In the rows, 100 means zero.
One turn moves each row of this set onto another row. After a few examples, where does it send each row asked below?
J30: | 101 |  94 | 100 | 110 | 101 | 118 | 103 |  96 | 114 | 113 |  93 |  96 |  99 | 105 | 112 | 120 |  88 | 109 |
J464: | 112 |  98 |  93 | 140 | 104 |  97 | 102 |  99 | 109 | 122 |  91 |  97 | 101 | 108 |  70 | 107 | 118 | 108 |
J457: | 107 |  99 |  83 | 106 |  88 | 103 |  92 |  91 | 110 | 105 | 107 | 106 |  97 | 106 |  78 |  91 | 103 | 115 |
J309: | 105 | 116 |  98 |  98 | 106 |  92 |  83 | 101 | 110 | 119 |  93 |  86 |  92 |  97 |  86 | 113 | 110 |  96 |
J964: | 109 | 114 |  79 | 122 | 100 | 108 |  83 |  93 | 107 | 124 |  94 |  97 | 109 | 118 |  84 | 101 | 104 | 107 |
J354: | 100 |  94 | 101 | 118 |  96 | 102 | 105 |  89 | 124 | 102 |  93 |  80 |  99 | 100 |  85 | 119 | 104 | 133 |
J747: | 114 | 101 | 103 | 109 | 102 | 108 |  94 |  96 | 105 | 110 |  79 |  94 |  92 | 101 |  52 | 124 |  90 | 105 |
J307: |  97 | 101 |  99 | 108 | 100 | 110 | 104 | 104 |  88 | 109 |  90 |  99 | 115 |  88 |  75 |  95 | 110 | 101 |
J539: | 102 | 100 | 104 | 119 | 103 |  89 | 117 |  94 | 120 | 127 |  89 |  89 | 103 | 107 |  76 | 120 |  96 | 110 |
J21: |  93 | 101 |  94 | 107 |  87 | 110 |  96 | 107 | 115 | 101 |  98 |  85 | 111 |  97 |  66 | 101 |  93 | 125 |
J284: | 100 |  84 |  97 | 103 |  94 | 104 | 110 | 109 |  93 | 106 |  94 | 100 | 107 |  99 |  81 |  97 |  97 |  90 |
J430: | 105 | 101 |  93 | 128 |  94 | 127 |  98 | 100 | 104 | 110 |  91 |  87 | 104 | 122 |  83 | 132 | 107 | 104 |
J600: | 109 |  98 |  99 | 132 | 107 | 126 |  98 | 111 |  95 | 104 |  94 |  87 | 118 | 109 |  82 | 120 | 107 | 105 |
J413: | 107 | 101 | 105 | 119 |  89 | 109 |  70 | 100 | 130 | 106 |  83 |  95 | 114 |  97 |  78 | 114 |  97 | 103 |
J454: | 115 |  96 |  99 | 112 | 105 | 111 |  86 |  97 | 126 | 109 |  91 | 103 |  90 |  97 |  96 | 108 | 102 |  83 |
J270: | 109 |  93 | 106 | 108 | 104 | 130 |  79 |  95 | 111 |  91 |  89 |  95 | 100 | 108 |  75 | 125 | 108 | 107 |
J325: | 106 |  94 | 103 | 110 | 101 | 100 | 106 | 104 | 124 | 102 |  92 |  98 | 100 | 106 | 104 | 106 |  79 | 105 |
J870: | 114 |  92 | 117 | 105 | 107 | 105 | 101 | 105 | 101 | 107 |  79 |  85 |  94 |  90 |  74 | 108 | 115 |  96 |

J413 turns into J309
J539 turns into J21
And these:
J464 turns into J354
J307 turns into J430
J600 turns into J30
J454 turns into J870

